One turn moves every row onto another: examples first, then more rows asked:
Ver: [ 12 -28 -29 -20  -7   7 -21  51  12 -41  -7  32   2  32   5   4   8 -14
  -3   0 -30]
Sepuv: [  0  -6   4   3 -22 -13   0  18  -8 -43 -16  -2 -19  14   1 -26  33  23
  27 -24  -9]
Sifu: [ -3 -22   9   6 -16  -3 -12  30 -17 -45  -9  -3 -12  16   5 -32  28  13
  38 -21 -12]
pib: [-29  15   3  -5 -39 -22 -19  20  11 -25 -33  11  -5  18   3   7  -2  11
  -3  -7 -25]
medib: [-24  13   5  -6 -42 -22 -19  13  11 -26 -22   7  -6  23   4  18  -1  10
   8  -3 -25]
Kida: [  3   2  -5  -5 -23  -6   4  22 -11 -43  -9   3 -31  16  -1 -11  40  19
  15 -24  -7]
rola: [ -2 -49  -7   4  -9   2 -24  60  -9 -47 -18   5   3  35  -9 -29  19   1
  16  -4 -24]
Duk: [  1   3  -7  -3 -22  -8   4  26 -12 -41 -16   4 -32  14  -3 -17  39  19
   9 -26  -7]
ranef: [ -4 -21  -5 -22 -40  32 -23  49  15 -51 -11   8  21  15  -5  11  23   4
 -21  -5 -37]
fonod: [  8 -19 -29 -24  -5   5 -18  46  12 -37  -9  38  -6  26   0   1   5 -14
  -4   0 -33]
guva: [  3 -51  -4   2 -13   3 -24  50  -8 -48  -3   2   3  40  -6 -16  21   0
  30  -1 -24]
zila: [ 12 -29 -28 -20  -7   7 -21  51  12 -41  -7  32   2  32   5   3   7 -14
  -4   0 -30]
sodu: [  1  -6   2   5 -22 -13   0  19  -9 -43 -16  -3 -19  18  -3 -24  33  24
  26 -23  -9]
Dodid: [ 12 -28 -28 -20  -7   7 -21  51  11 -42  -6  32   2  32   5   4   7 -14
  -3   0 -30]
leral: [  0   3  -3  -4 -22  -7   5  26  -9 -41 -15   8 -29   9   4 -20  38  18
  10 -28  -8]
tigoz: [  8 -19 -28 -25  -6   6 -18  44  12 -38  -5  38  -5  26   2   4   6 -15
   0   1 -33]
dus: [-27  13   1  -4 -39 -22 -20  16   8 -26 -30   6  -7  26  -3  14  -1  12
  -1  -4 -23]
bet: [-14 -25  13 -13 -53  14 -29  49  16 -41 -10  -3  29  15   1   6  18   8
  -6   0 -43]
niv: [ -3 -47   1   2  -9   4 -22  58  -2 -48 -14  15   9  22   7 -36  17  -2
  21 -10 -27]
tid: [ -5 -23   3   8 -14  -5 -14  35 -21 -43 -17  -6 -15  21  -6 -34  28  16
  28 -19 -11]
zuge: [ -2 -24   5   7 -17  -4 -13  30 -20 -44 -10  -7 -15  23  -3 -27  29  14
  36 -18 -11]
zasur: [-17 -25  12 -11 -52  14 -29  53  15 -40 -16  -3  28  14  -2   2  17   9
 -12  -1 -43]
dapo: [ -3 -21  -4 -22 -40  32 -23  47  15 -51  -8   8  22  15  -4  14  24   4
 -18  -5 -37]
paz: [-30 -16  23  -2 -54   7 -23  37   7 -35 -27  -9  19  12   3 -10  12  16
  -4   0 -40]
Pap: [-14 -26  11 -12 -55  14 -30  49  13 -41  -9  -7  26  20  -4  10  18  10
  -6   2 -42]
rodak: [ -9  13  -9 -20 -34 -17  -6  12   9 -26 -16  20 -16  32  -4  22   5   1
  11   1 -20]
kab: [-12  15  -2 -21 -31 -16  -3  14  16 -25 -17  32 -11  15  13   9   4  -2
  10  -6 -24]
kula: [ 10 -20 -30 -24  -6   5 -19  43  11 -39  -4  35  -6  31  -2   7   6 -15
   0   3 -32]
fafo: [-28 -18  19  -1 -55   6 -24  38   3 -35 -26 -16  16  22  -8  -2  12  18
  -5   5 -38]
tele: [ -3 -21  -4 -22 -40  32 -22  48  16 -51  -9   9  22  14  -3  12  23   4
 -18  -6 -38]
puro: [ -1  -5   3   5 -21 -13   0  21  -8 -43 -19  -1 -19  13   0 -28  32  24
  24 -24 -10]
tisik: [-27  15   7  -7 -40 -21 -18  15  13 -26 -25  13  -4  16  10  10  -2   9
   5  -7 -27]
Zere: [  8 -19 -31 -24  -5   5 -19  46  10 -38  -9  36  -7  30  -3   4   6 -14
  -4   2 -32]
dipi: [-16 -25   9 -12 -53  14 -30  52  12 -40 -16  -7  26  20  -7   6  18  11
 -12   1 -41]
Geg: [-26 -17  26  -4 -57   8 -22  31   9 -36 -16  -9  19  14   7  -2  12  14
   6   2 -41]
vese: [  3   3  -2  -6 -24  -6   5  22  -8 -42  -8   7 -29  11   6 -15  39  17
  17 -27  -8]
tiruf: [ -3 -21  -5 -22 -40  32 -23  48  15 -51  -9   7  21  17  -6  14  24   5
 -19  -4 -37]
gel: [ -5 -22   6   7 -14  -4 -12  35 -18 -44 -17  -1 -13  14   2 -39  27  14
  30 -22 -13]
Mado: [-18  17  -8 -17 -27 -17  -4  25  12 -22 -35  30 -13  15   3  -3   1   1
  -6  -7 -22]
Vika: [  2 -49   3  -1 -13   4 -22  49  -1 -49   0  12   8  27  10 -23  19  -3
  35  -7 -27]
Luvim: [-14  14 -15 -16 -29 -18  -6  22   4 -24 -33  19 -18  31 -14  11   4   4
  -6   0 -19]
Lin: [-25 -19  22  -3 -58   7 -24  30   4 -36 -16 -16  16  24  -3   5  13  16
   5   6 -38]
sarud: [ 11 -28 -29 -20  -7   7 -21  52  12 -41  -6  33   2  31   6   3   8 -14
  -3   0 -30]
Rizab: [  0  -7   1   4 -21 -14   0  21  -9 -42 -20  -4 -20  16  -4 -27  32  25
  24 -23  -9]

tid moves to zuge
tisik moves to pib
Where do these go?
fonod moves to Zere
dipi moves to Pap
Sepuv moves to puro
Geg moves to paz
dapo moves to tele
niv moves to rola
leral moves to Duk
Mado moves to Luvim

One turn moves every row onto another: examples first, then more rows asked:
tipab: [ -9  -4   6  10 -13  14 -34 -18  -4   2  -8  -6]
poge: [ 22 -10 -14 -18   1  16   3   6 -13  24   0  10]
Vudi: [-12  -5 -13  21   9  13 -11 -18  24  -2   5   2]
vibo: [ 16   7 -10  -9   6  -6 -15   5  -9  20 -12 -21]
Dagu: [-24  -7   6  -4 -12   8   3   4 -12 -23   8  13]
Vem: [-15   6 -25 -21 -18  -5   6   1   5  30   2   5]
megi: [  7  20 -22   3   7  -2  24  -9   2 -16   6  15]
Gomo: [  6   3  16 -22  -9  28 -13  -4   2   4 -19  19]
tuzup: [  7  23   9  -8 -20   1 -12   6   7  -1  11  33]
Zofit: [ 10  21 -16   2  18 -14  17 -15 -15  -4   0  13]
zoso: [ -9  -4 -19  -6  23  17  -7 -17 -18  24 -10   0]
Fak: [-12  16  -9  15  31  -4  -9   0 -13  15   7   3]
dera: [ -9  23   1   2   9  11 -14  -9  -6  22 -25  29]
dunim: [ -9  11  -1   0  12 -13 -18   2 -27  20 -17  16]
dunu: [-16  19 -10 -28  18  -5 -12 -12   3   3   3 -20]
Tili: [  2  23   0  -7  -5   3 -15 -27 -15 -10  16 -14]
dufak: [-17  13  11   9 -16  19   1  -9 -24   1 -13  -2]
pimep: [  2  -8  14  -7   5   6 -20  -5   5  -8 -27  24]
Nog: [  9  26 -16 -13 -13  14   4 -24   6  21 -20   3]
kepo: [-28   8  12 -20   1  14 -23   9  -3   9  17  10]
repuz: [ -9  21   8   0 -17  17  -3  -7  -1  -8   5 -25]
vatun: [ 22   7   3  -7   7  -1 -21 -11  -1 -10  26  14]
gede: [ 11 -10  -8  22  -3  12  -4   5  21  11  -8   8]
bigu: [ 4 -2 13  8 14 32 -5  4  9  1 -2 -9]
zede: [-24  20 -28 -17 -13 -15   6 -13   9  10   2  10]
dupu: [ 20  -3   0  -4   9   6 -24  -8  -3 -13  23  14]
kez: [-24  -7   0  -7  -4  -4   8   0 -12  -8  14  32]
Bab: [ -6  -1 -13  -8  11  -5  18  -4   4 -14 -28   5]
falum: [ 10  23   0  12 -10  13 -15   0  20   7  15  27]
Duzo: [-12  -2 -14  -6  13 -11  15  -6   5  -5 -29  -1]
Busur: [  7  25 -22 -12   6  -7  25 -12   6  -7   8   8]
vule: [-25  21 -25 -10 -26  -7   4  -2   8  10   2  10]
fes: [-15  -6   3  -9  -4   7   4   2  -4 -15  11  40]
Muvof: [-31   1   7 -23   4   9 -17   4  -1   8  21  12]
Zol: [-18  -5 -13  -6  18   7  -9   1  28  10  17  -4]
bifil: [  5   8 -24 -22  18   3 -13 -27  10   4  11 -10]
koges: [ 18 -17  -6 -18 -11   6   5   8  -8  -3 -18   5]
Bote: [ 15  24   3  -3 -16  -2  -4   5   7  11  20  29]
gide: [  8  -5 -21 -12 -16   9  -7  -1 -15  19  18 -14]
zanap: [  2  28 -17 -13 -18  12  -2 -20  10  19 -22  11]

dupu moves to Duzo
vatun moves to Bab
dufak moves to gide
Where do these go?
megi moves to kez
vibo moves to bigu
Dagu moves to Vem
Busur moves to fes
Vudi moves to dunim
koges moves to Zol
Gomo moves to bifil

One turn moves every row onto another: examples first, then more rows asked:
toba: [ 18  10 -13 -13  -6   2 -32  -1   2  -9  -8  -8  22 -10  31  -1   8   1
  -3 -13  26 -24  14  -4  13   5  -1   9   9   9  14   2  -6 -24  12]
kaz: [ -7  11  33  -6  13 -10  -4  11 -17  11 -20  13 -22   4  29   0   1 -22
 -14  -7 -12 -15  -4 -15   8   5 -27   1   3  19   2  -2  -1  12   7]
tema: [ -9  12  -6 -33  -3   6 -10   9   7   6  23  22   8   0  34  16   0  -4
  -7   9   1 -20  10  10  20  -8 -13 -24  -9 -23  -5 -12   4  -5   9]
vosi: [ 11   6 -20  14   3  12   5   0   0   1 -15 -13  10 -10   0  16  -4  25
   8 -20  20  11   0  13  -7   2  13 -20   7 -34 -10   3   8 -20   1]
Mefar: [  8   4  -2  25 -13  16  12   0 -12   9 -13   8 -14  14   8  10   4  16
  18 -18  14 -15  18  -5 -10  -4   8 -44   1  -9  -7   3  12 -15 -17]
Puzu: [-17  -2  10   5  -2   8  -2  22  14   6   4  -4 -17  32   6  10  34  34
 -17   0 -16  -6   0  14 -10  -7  -5   0  14  17   0  16   4 -12   0]
liv: [ -3  17  -2   6 -16  -3 -31 -20   7   9 -13 -16 -10  16 -20 -10 -15   0
  11 -12  -5  11   2   6  -6   6  -4  22 -12   5  -1   1   8  12  30]
Vuraf: [  2  -4  -9   7  -1  15 -21   0   1  10  -8  -7   6  -6  16  33  26   7
   1  -5   4 -13 -29   6  -4  -8  13  -6 -26  -6  -1 -21  13 -11  -7]
kazal: [  1   4  11   9  21  -4   1  15  -4  -1 -24   2 -11 -16   1  -6 -12 -11
 -14  -8 -31 -20  -4  -5  22   8 -16  26  18  -7  11   8  -6  -1   1]
viz: [  9 -17  -2  15 -22  20  -2   6   5  -4   2  13   1   2  -5   2  31   4
 -15  -2  19 -13   1  -6  -5  23  29 -20  -4   3  -6  -5   1  10   6]
nito: [ -3 -12  -6  20 -26   1 -21 -22 -15  -5 -20 -21 -10  -1  27  12  -3   5
  -5 -18 -12 -15   7  15   5   7  -9  27   1 -11   5  -2  18 -10  19]
giv: [ -9 -10  22 -14  10   8  19  13  -7 -16 -10   4 -35   1  22 -20 -13  -2
  -7   5  13 -16  28   2  15   8  -6  22  13   5 -14  13   0   4  15]
Kevil: [  0  -9  16  23 -24  -2 -15  -6 -12   9 -33  15 -15  25   7 -13 -16  -2
   2 -22  14  -8  20  20 -14  16  -5   2  14  15  -4  -9   9   0  17]
noru: [ 16  19 -19 -16  11  -5 -13 -29   3   3  -4  -5  21  -7   7 -16 -14  -5
   4  -8  17   3  28  -8  11  14   9   3  -8  18  11   0  -3   0   3]
sebob: [ -5 -11   7  -9  -9  -6   8  -7  12  23 -16   6   0  -4   0  -5 -16  19
  -8  -3  12  13 -36   5  23  12 -18  -7  27  -9   5   5  12 -13   5]
Nolo: [  2 -18  -5 -11  11   8  -6   5  22   3  17  10  11   3 -14  -2  -1 -28
   7  11  -5   2  14   9  28  -1   6 -16   0 -14  -3  -7 -27   0  -7]
Lurob: [-10 -11   2  -5 -13  10  10 -11   7  18  -7   1 -30   1  -2 -13 -22  17
  26  18   9 -12  -2   5  22 -12  -9  11   1  10   1   5  14 -31 -16]
Vetuf: [-19  20   0   0  -6   5   6  12  14   5   3  17   2 -11  20  21   3  -9
  15  14  10   8  33  20   4  -5   1 -20  25  -4 -18   6 -22 -16 -10]
raf: [-14 -18   6   3  24   0  14  -7  15   8   0  -3 -22  34   2   3   6  26
   5  -1 -22   3   9  22  -1  -9   1   1  -3  19  -3   8  16   1 -24]
minu: [ -1  24  12  12  -3  -5   5   1  -9  -9   2   1  31  21  -2  28   2  -2
   5   0 -12   4  27  16  21  -5  -8 -14   8 -24 -13   3   1  13  -1]
Riro: [ -2  -5  20 -14  12 -15   4  13   3  13   0 -10   4  32   2   5   5  46
 -21 -18 -11  12  -3  16   7 -12  -2   1  -2  -8   1   6  13  -8  -6]
beb: [-17  -8  10  -5 -31   8   1  -8  -4  29   4  -2 -23   1  10  -2  18   5
 -12  24  10  10 -17 -12   6   4 -10  -4   0  25   2   0  -3 -20  11]
latat: [ -4  10 -12   4  23   4 -12  10  -5   3   5  26   1  11   2  14  -2  -6
  10  19 -17  -8  22  48 -10 -10  -9  -2 -12  -6 -10 -21   5   0   5]
Daka: [ 13   1  -6   3  -7 -12 -12   7  26   1   1  17  -9 -11 -23  -7   4  21
   9  -8   8   7  -6  -1  -9  12  29 -12 -12  -9  -8   6   6  15  -8]
dobi: [  2   4  -5  -8   1  14 -15  -8  10   0  -2   3 -16   9  12  11   3  10
  35   0  30 -13  -1   9  -9 -12  16 -11 -36   6 -18 -10  25   4  -7]
nibas: [ -5  31  16  -2  17  -8  -4  15 -14   9 -16  -7 -34  -8   6 -10 -16  -9
  12   0 -18   0  17 -11  -2 -13 -21  16  -1   9   0  14 -12 -11   3]
das: [  9   9 -26   3  11  15 -16 -15   6   2 -14  12   4   2  25 -12   0 -15
  12  -7  22 -18  22   5  -8  17  -7 -14  22  33  11   2  -4 -13   8]
Kopo: [  8 -15   7   2  -9 -19 -24  23   1 -22  20  15 -10   9  11   8  29 -10
   5   5  -6   0  25  21   1  -3 -10 -14   3 -14 -12   9 -12   8  10]
sike: [-13   9  20 -24  34  12   2  17   6   2 -22  -5 -12   4   5  -8 -17  -9
  -5   4  15   5  -8  16   8   3 -13  28  10   6 -16  -1  -4   7  28]
kevas: [-16   9   9  -9  15  29  18   1 -17  -3  -7 -29 -15   7  18   2   1 -11
 -18   4  -3  -2   8  -9  17   1 -21  14   9  -4  -7  10  -5  -1  31]

das moves to Puzu
nito moves to sebob
Where do these go?
vosi moves to Daka
kevas moves to kazal
Nolo moves to latat

